In the rows, 128 means zero.
Each named turn below is shown by a few rows before and after it. Which turns, in which order, take the first row of each later pair to the second? The first pair is answered.
turn Kuze:
[ 95 172 145 105 131 149 126 123 142 154 153 132 117 143 165 134] |-> [106 175 142  77 117 132 111 132 134 155 141 134 118 129 144 139]
[141 117 134 154  88 117 106 116 118 134  99 143 153  86 126 127] |-> [126 120 135 152 112 106 124  90 113  87  96 121 129 124  99 130]
[131 101 106 156 146 122  78 105 100 150 132  90 157 106  96 184] |-> [123  99 107 166 157 132  85 102 107 130 131  85 153 125  98 185]
turn kiz:
[154  89 140 182 140 123 124 100 127 142 116  87 149  99 124 150] |-> [107 125 128 141 111  90  92  88 117  95 119 155 129  90 103 152]
[107 137 141 175 136 118 118 100 123  60 123 155 122 134 117 130] |-> [ 93 149 129 167 162 150 132 119 128  72 152 143 114 169 135 131]
[115 137 125 119 140 113 126 124 122 118 118 137 138 134 117 142] |-> [118 133 122 122 146 130 140 128 127 130 129 129 139 148 129 142]
[177 142 126 114 107 113 172 133 169 128 100 104 128 159 142  57] |-> [179 140 129 119  91  93 155 120 167 113  83 121 129 137 117  66]
turn Ziz:
[146 108 128 170 130 124 119 108 134 122 135 140 122 103 120 108] |-> [136 114 132 173 146 123 115 106 133 103 141 144 122 112 128 114]
[137 107 113 163 153 134 139 114 113 157 133 117 112 100 126 173] |-> [156 101 117 167 146 130 157 116 117 163 112 113 108  97 131 150]
[ 49 146 156 181 137 140  89  82 126  57 116 150 130 133 157 161] |-> [ 78 122 143 135 121 126  35 107 108 120 120 125 144  65 100 192]
turn Ker:
[171 101 129 144  96  95  79 165 113 182  88 125 163  61 119 148] |-> [173  98 126 133 103  99  81 175 113 188  92 113 177  63 106 149]
[135 137 142  99 147 154 158 150 134 123 144 106 106 170 141 100] |-> [117 146 142 115 147 162 151 150 130 125 158 110 116 169 148 105]
[134 107 118 154 121 155 109 165 106 127 154 140 159 103 122 164] |-> [130 110 116 160 117 145 103 155 110 120 145 151 170  96 123 157]
Now pairs of rows:
Between the rows of a pair lie 2 to 4 turns.
[159 130 136  65 126  86 138 126 127 108  97  86  95 141  54  86] |-> [168 121 137  71 144 102 154 140 128 122  97  68 100 157  71  82]
kiz kiz kiz
[ 98 144 116 120 155 181 121 142 145 151 172  85 104 139 143 183] |-> [ 75 169 136 168 110 151 109 103 164 120 144 164 118 113 174 159]
Ker Ker
[177 133 137 104 119  94 118 106 153  98  61 145  99 111  81  87] |-> [173 158 128  56 143 152 134 165 153 149 113 134  85 153 132  68]
kiz kiz Kuze Kuze
[190 109 117  85 128 164 139 187 138 203 141 103 144 114 133  90] |-> [189  90 113  95 123 141 103 170 125 193 124  93 153  81  88 108]
kiz Ker
[121 147 111  88 141 115 102 154 120 135 160 128 131 129 126 158] |-> [139 156 120  96 116 121 124 144 144 146 147 161 138 134 170 121]
Ziz Ziz Ziz Kuze
[ 66 154 142 125 124 141 131 126 107 122 130 197 122 125 158 123] |-> [ 95 137 142 117 146 178 151 166 115 164 149 143 123 143 178 103]
Kuze kiz
[177 100 119 120 135 105 171 113 168 130  80  66 119 142 111 105] |-> [107 102 107 125 141 117  79 117 125 156 140 112 134  80 101 200]
kiz Kuze Ziz Ziz
[156 137 131  30 111 103 148 145 138 136  91 130 119 120  95  80] |-> [171 143 147  68 116 130 182 149 154 146  89 125 117 143 146  53]
Ziz kiz Kuze Kuze
